runs of hidden systems
In the rows, 128 means zero.
tefi, seq 1 (10 x 48)
[[115 128 132 115  91 130 179 140 159 119 120 105 124 118 210 138  94 105
  113 115 169 159 129 106 154 118 175 109 134  78 101 130 134 118  92 119
  117 114  31 100 167 168 136  84 112 140 126 115]
 [101 128 131 123 121 130 143 117 172  83 150 104 123 113 184 132 120 128
   75 144 151 134  93 105 170 120 165 107 111  93 101 138 119 117 103  77
  105 119  86 101 160 177 168 112  86 140 100 106]
 [ 97 118 122 146 163 140 100 114 163  62 163 113 102 122 143 134 133 172
   59 164 121  96  97 106 149 133 112 107 126 110  99 148 113 131 131  82
  106 123 125 131 124 162 143 143  79 135 106 114]
 [109 108 117 155 191 154  86 138 146  86 147 132  87 124 133 140 116 205
   81 160 119  82 143 104 134 142  75 103 157 108  97 138 119 149 141 115
  116 121 118 146 111 132 100 160 106 122 124 131]
 [125  97 129 151 167 155 101 180 137 124 133 131  84 112 153 128 116 204
  118 147 133 108 183  92 140 136  79 108 173  83  99 114 131 136 127 130
  121 118  89 142 121 113  80 158 123 126 128 139]
 [133 106 140 127 130 149 134 202 149 150 132 126  98 104 167 122 121 175
  130 136 151 128 192  89 145 124 123 115 178  75 102 100 146 118 113 109
  114 109  77 134 144 116  94 152 133 128 118 143]
 [142 111 150 115 105 142 137 208 156 155 147 120 122  99 146 110 152 159
  128 145 149 121 151  94 154 109 153 134 161  84 101 102 140 105 118  80
   97 110 108 112 154 109 123 145 133 137 105 128]
 [138 119 159 115 108 144 114 184 146 147 159 126 136 108 112 103 171 154
  119 155 130 107 121  88 147 100 143 150 151 115 114 105 133 107 139  60
   97 115 155 122 143 104 132 156 131 127  95 124]
 [140 118 163 125 116 147 101 177 124 141 159 135 139 119  81  97 178 155
  125 159 106  89 122  88 130  96 111 153 151 126 118 113 131 124 160  74
  121 124 185 143 123  96 126 174 144 121  97 126]
 [151 115 162 124 119 145  98 176 102 160 141 140 142 137  72  99 174 145
  147 148 104  95 138  86 115  96  98 161 159 131 128 109 127 134 166  95
  136 128 186 154 107  83 108 177 171 113 103 134]]
Pasiz, seq 2 (10 x 48)
[[ 99 121  87 143 206 163 127 155 155 107 158 132  50  87 170 151 109 197
   89 135 150 115 183 161 147 160 133  80 147 105 107 121 150 109 103 136
   95 133  98 129 146 131 127 156  89 156 143 158]
 [112 132  84 134 194 152 146 163 147 133 136 136  49  86 172 151  98 175
  120 108 161 130 207 188 145 166 145  85 143 114 118 117 161 102  87 164
  100 131  86 128 152 123 122 141 109 156 163 165]
 [111 130  85 135 171 138 172 148 145 137 111 131  61 103 192 154  82 147
  133 101 169 147 194 191 140 167 155  88 131 106 128 121 159 104  81 189
  113 127  62 117 155 133 114 115 109 153 178 159]
 [108 135  80 132 161 127 175 110 148 114 103 127  69 118 198 154  69 122
  120  89 164 155 158 191 144 164 153  86 110 113 129 143 151 107  84 197
  119 129  52 119 151 156 121  89 100 152 185 144]
 [ 97 142  78 137 167 112 171  74 145  88 103 131  76 130 188 163  72 110
  112  96 148 146 132 202 139 172 143  86  97 133 131 156 133 114  95 203
  129 138  79 123 143 172 128  84  89 155 186 140]
 [ 89 151  77 134 176 117 161  51 126  80 105 138  81 139 149 170  82  94
  118  96 133 136 129 217 124 174 133  90  83 169 144 162 130 123 109 213
  133 149 119 132 124 167 141  99  99 146 185 145]
 [101 158  80 129 179 104 158  47  98 103 103 150 105 151 108 161  93  76
  137  82 117 128 122 232 104 171 127 109  77 188 156 166 130 132 123 228
  147 156 154 143 110 146 137 100 120 141 187 151]
 [117 155  95 125 160 103 160  47  84 120  87 151 129 174  83 155 101  55
  150  83 105 133 112 221  88 157 117 136  80 189 167 163 127 140 140 231
  166 158 174 148 100 136 130  98 149 139 178 141]
 [128 146 125 122 119  93 149  50  80 123  78 141 159 191  74 134 113  51
  164  93  92 132  94 177  85 137  94 152  86 185 161 165 112 152 151 213
  177 154 184 154  90 132 109  97 163 114 167 129]
 [138 133 151 123  95  86 132  50  74 120  81 143 183 206  64 117 133  47
  165 111  79 118  65 133  86 117  76 164  97 171 150 161 100 168 172 180
  190 147 185 162  78 132 104 110 166 103 141 111]]
Poku, seq 3 (10 x 48)
[[ 91 128  88 143 184 129 137  94 140  85 127 126  85 124 163 159  85 142
   91 119 137 129 137 169 137 162 125  93 117 120 111 150 128 123 112 165
  127 135  95 134 132 167 127 119  95 145 154 141]
 [ 96 139  91 136 186 132 135 100 147  93 147 136  73 105 145 158 115 148
   95 124 141 118 136 188 141 165 141  94 103 142 126 147 135 106 109 153
  107 138 136 126 143 152 148 138  89 158 151 143]
 [104 137  92 136 193 141 122 125 142 100 166 136  82 105 125 143 138 168
   96 137 135  99 120 177 139 151 140 106 109 138 120 136 137 106 119 113
   96 135 164 126 139 136 156 146  87 167 143 142]
 [113 118 112 152 190 152  92 135 141  93 168 139  94 115 108 133 148 185
   88 159 112  84 110 141 136 135 109 114 129 137 115 131 123 115 142 101
  103 126 168 137 127 128 130 158  95 153 127 133]
 [113 113 123 152 180 142  80 115 134  85 154 136 108 140  88 122 140 183
   89 166  95  82 102 123 129 132  83 122 130 137 118 142 115 143 155  99
  121 131 175 148 100 130 108 165 104 132 125 131]
 [116 122 122 145 168 130  90  90 117  83 140 140 127 151  75 125 145 150
  101 152  87  85  82 132 115 135  79 132 114 152 126 154 105 148 168 116
  137 138 191 150  90 134 119 155 111 128 132 122]
 [125 132 130 138 152 117  97  86 116  96 135 146 136 154  65 124 153 117
  116 148  87  93  72 142 116 133  97 140  97 177 140 154 103 130 169 128
  133 149 217 149  98 130 133 149 124 131 133 120]
 [136 144 144 127 129 114 106  95 114 116 136 144 157 148  54 114 169 103
  126 147  88  94  80 140 113 124 113 152  98 182 149 149 111 126 161 119
  137 141 229 140 108 119 148 141 138 120 117 117]
 [142 138 163 116  95 121 113 118 112 133 131 139 176 146  56  99 182  88
  138 144  91 102  91 117 115 104 116 166 109 175 148 133 118 129 162 103
  139 137 224 135 114 104 152 149 150 112 105 116]
 [152 131 177 107  65 115 119 132 102 146 127 132 195 153  63  92 183  83
  148 149  93 111  90  89 108  85 117 176 124 150 143 127 114 137 165  97
  148 131 202 136 117 105 140 136 167 102  92 107]]

runs to name
seq 4 (6 x 48)
[[102 125  97 127 126 132 185 121 163 105 103 108  95 121 226 151  69 118
  109 104 171 168 132 145 158 150 182  92 123  82 110 139 140 116  88 158
  113 115  13 102 166 172 126  72  93 153 161 125]
 [102 134  83 135 150 139 177 138 184 103 126 117  69  92 223 154  81 146
   88 114 177 153 146 167 169 164 184  76 120  93 108 127 146  84  71 145
   83 121  44  95 182 167 139  90  74 163 163 136]
 [ 91 126  84 138 183 150 152 150 183  95 158 116  50  80 211 157  96 189
   74 137 172 131 154 161 168 161 170  74 132  85  96 126 147  90  84 125
   77 119  56 108 173 159 143 125  61 163 150 144]
 [ 77 116  83 153 207 162 117 143 174  72 166 121  52  95 187 157  89 214
   57 145 158 108 150 139 160 155 133  69 143  81  88 132 136 120  97 108
   88 115  66 123 149 162 130 138  59 161 138 141]
 [ 77 117  85 169 229 162  94 116 165  53 169 129  54 107 165 168  96 223
   47 158 139  92 133 137 149 162 102  67 137  92  91 147 124 140 112 114
   91 120  86 131 122 166 124 137  60 156 140 133]
 [ 80 125  79 172 236 149  85  83 154  35 169 137  53 115 142 170 107 214
   51 158 115  74 112 156 132 168  83  68 114 122 103 158 110 136 116 121
  103 137 129 140 112 175 137 145  52 159 143 132]]
 => Poku
seq 5 (6 x 48)
[[116 143 122 126 129 115 121  91 151  85 157 122 145 127  99 119 155 116
   90 145 114 118  65 148 140 125 154 136  85 151 125 150 115 110 134  78
  108 134 185 116 138 152 178 126  98 139 108 110]
 [116 126 115 148 179 132  87  97 113  88 141 142 117 149  77 130 142 154
  108 150  94  82  94 142 121 137  81 126 113 156 131 151 110 139 164 120
  129 135 194 153  95 128 115 153 110 133 136 130]
 [122 114 116 150 175 140 103 126 106 122 116 145  96 148 110 135 119 154
  136 131 111 101 159 134 111 145  71 122 146 137 125 132 123 146 144 174
  151 132 141 163  97 118  78 150 139 126 151 147]
 [128 116 124 132 134 132 152 152 115 148  98 129 109 131 149 133 102 126
  148 107 141 137 178 131 123 134 116 125 157 104 122 119 144 127 115 174
  144 130  90 142 128 119  95 126 148 127 144 145]
 [128 131 135 112 102 121 173 151 141 149 114 117 130 118 164 126 115 110
  137 107 163 160 157 132 140 125 170 126 130 102 118 123 146 109  98 140
  121 121  91 107 159 132 143 100 137 138 129 129]
 [120 138 132 112 108 124 157 125 149 122 135 118 136 122 141 127 135 107
  114 125 144 141 106 138 141 124 175 129 114 121 122 134 134 108 113 108
  110 131 125 100 160 142 165 103 115 143 116 118]]
 => tefi
seq 6 (6 x 48)
[[145 140 120 124 154 127 132 141  84 170  99 164 124 139  69 124 133 112
  179 104 107 118 171 187  90 138 108 152 126 183 161 116 146 123 148 210
  151 144 196 152 106  76 102 140 182 124 164 160]
 [145 151 118 108 108 114 175 142  96 185  88 145 143 137 107 121 128  70
  187  86 138 155 158 188 109 131 157 161 111 154 161 120 156 108 120 194
  142 143 162 121 141  97 125 108 177 142 157 147]
 [136 158 113 108  91 105 185 113 116 161  91 134 164 136 121 119 130  45
  161  91 140 158 114 192 122 127 192 157  82 163 159 129 146  94 108 163
  135 141 160 111 153 124 161  87 149 148 143 135]
 [116 166 111 109 105 105 164  73 119 116 108 133 159 142 104 129 133  50
  128 107 119 142  82 196 115 130 174 148  70 182 163 153 131 110 127 151
  133 146 177 117 138 141 172  91 125 142 138 120]
 [111 151 105 126 146 106 145  50 111  97 121 145 140 154  87 145 125  77
  121 108 108 124  78 199 111 143 141 131  76 179 150 163 121 126 138 169
  140 156 189 129 116 148 160 104 119 142 155 124]
 [101 145  88 138 174 115 146  54 109  97 115 140 112 157 110 151 101  88
  118 105 113 125 111 193 105 158 120 116  88 165 144 164 122 136 129 195
  153 155 153 144 107 153 133 112 118 135 163 136]]
 => tefi
seq 7 (6 x 48)
[[149 107 178 115  77 135 114 175 127 155 137 122 173 133 100  91 173 130
  139 148 117 112 111  61 131  83 126 161 152 104 115 111 119 129 150  66
  124 116 155 125 132 100 121 142 159 116  87 109]
 [155 109 178 114  82 133 110 153 112 156 131 123 174 145  82  94 177 115
  145 148 107 109 105  66 122  85 108 169 147 123 120 122 112 137 168  80
  137 120 177 138 118 103 119 146 164 111  86 114]
 [153 116 173 116  83 128 117 144  94 154 116 130 181 163  80  99 166 101
  161 138 100 115 108  78 110  91  99 172 146 123 128 124 113 145 167 101
  156 127 175 150 106 104 110 140 176 106  98 113]
 [155 119 173 121  72 112 129 134  94 157 102 135 186 170  81  98 150  85
  171 124 106 126 112  90 104  92 104 177 133 130 132 130 116 153 164 128
  159 132 161 149 107 108 107 123 180 106 116 110]
 [146 125 170 107  60 105 148 117  91 151  92 128 195 169  91 100 137  62
  170 116 110 138  95 101 109  94 117 175 126 132 137 139 115 152 159 140
  172 130 146 136 109 117 111 104 176 106 124 111]
 [144 132 165 103  57  91 153  93 107 134  90 119 190 174 104 112 126  47
  157 111 114 149  77 114 113 103 122 163 114 141 137 151 113 149 151 146
  170 130 137 131 117 137 122  92 163 110 122 106]]
 => tefi
